Each path below is one point turned by a fixed rotation once a step. After each direction that follows a path, write how fast that rotation turns it, in degrees a step (0 if it stays still).
Each turn is a multiple of 5 degrees from 10 to 175, or 0.
Each row of a path follows its step; steps can be skipped.
Path 1:
step 0: 22, -1, -4, 7, 0, -9, -10, 10, 15, 14, 16, -5, 5, 13, -4, -7, 1, -17, -2, 17, 8, -10, -15, 1, -1, 0, 1, -2, -11, -6, 14, -9, 5, 2, -2, 3, -10, -5, -15, -17, 12, -7, 0, -3, 16, 17, 16
step 1: -2, 6, -1, 5, 1, 21, 0, -8, 6, 0, -9, 7, -13, 1, 19, -18, 1, -5, -14, -4, 15, 6, 7, 13, -10, 8, 1, -1, 17, 9, 0, -6, -19, -12, 22, -11, 17, 7, -5, -7, 12, -5, -9, 8, 18, 1, -8
step 2: -9, 3, -18, -9, 12, 4, -2, 5, 3, 8, 10, 0, 0, -12, -3, 9, -9, -6, -14, 7, 3, 7, -11, 4, 10, -22, 16, -15, -5, 1, -18, 18, 16, 7, 15, -15, -10, 0, -7, -6, 3, 3, 1, -4, -2, -11, -21
step 3: 12, -5, 9, -5, 5, -8, 11, -10, 1, 1, 4, -8, -17, -5, 18, 3, -6, -1, 16, 5, 7, -2, 9, -18, 12, -12, 5, 0, 8, 28, -6, -10, -14, -5, -3, 12, -19, -12, 6, 5, 15, 15, 12, -3, -3, -1, -4
step 4: -8, 17, 11, -10, -5, -5, -10, -9, 3, -6, -17, -23, -5, -10, -16, 12, -2, -2, -8, -8, 1, -4, -10, 0, -10, -11, 10, 12, 5, -8, -5, -8, 10, -21, -2, 17, 9, 0, -26, 3, 0, 6, -3, -11, 2, 13, 7
step 5: -19, -15, 16, 4, 22, 9, 3, -2, 2, 1, 19, 23, 7, -4, -2, -3, 3, -16, 16, 0, -5, 7, 4, -6, -11, -1, -14, 5, -2, -5, -18, -10, 3, -14, 4, 7, 7, 6, -11, -15, -9, 3, 11, 6, 2, -8, 8
step 6: 8, 3, -3, -13, -14, 0, 10, 7, -2, 10, 10, 16, -12, -7, 6, 20, 17, 5, -13, -2, 8, 4, 9, 4, -20, 13, -5, 4, 19, 7, -15, 13, 23, 15, -5, 9, -3, -1, 6, 6, -5, 5, -12, 0, 0, 0, 10
step 7: 1, -5, -8, 3, 12, -14, -21, -4, -4, -2, 8, -11, 3, -2, 14, 0, -1, 1, 15, 13, -12, 7, 2, 31, -6, 1, -3, -6, -6, 9, -9, 2, 5, -4, -11, -8, 4, -9, 9, 12, 4, -5, 7, -1, -20, 28, 5
step 8: 2, -4, 0, 6, -8, 7, -2, 16, -5, -2, -17, 8, -16, 3, 1, 8, -2, -11, 27, 3, 4, 18, -13, 2, -7, -9, 3, 12, 2, -10, 17, -4, -9, 9, -10, 4, -8, 30, 0, 4, 3, 1, -13, 2, 6, 13, -11
step 9: -5, -2, -15, 5, -7, 10, -6, -20, -20, -6, 8, -4, -5, -12, -1, -18, 16, -7, -4, 4, -5, -7, -7, -1, -10, -11, 10, 0, -11, 7, 17, 2, 13, 1, 1, -12, 9, 16, 6, -4, 4, 9, 5, 2, 3, -21, 24
step 10: -12, -14, -11, -11, -10, -7, 2, -3, 4, 0, -11, 15, 4, 13, 13, 4, 5, 5, 6, 0, 31, -16, 4, 6, 21, -7, 10, 4, -2, -1, -16, -2, -2, -9, -10, -8, 6, 1, 16, -14, -13, 3, -10, 0, -12, -9, -1
2, -2, 0, -6, 4, 1, 4, -4, -1, -4, -2, 3, 5, 0, 3, -1, 3, 0, -5, 3, 2, 5, 2, -2, -1, -1, 2, -1, 2, 1, -2, 4, 2, 4, 0, -1, 0, 2, 1, -4, -1, -3, 1, 0, -5, -6, 1 => 95
0, 1, 4, 2, 2, 0, -3, 0, -3, -4, -7, 2, -2, 0, 5, -1, -5, -3, -5, 3, 1, -4, 2, 6, -1, 0, 2, 2, -2, -4, -1, 0, -3, 1, 3, 5, -1, -1, 0, -1, -4, -1, 2, -3, -1, 4, 2 => 110
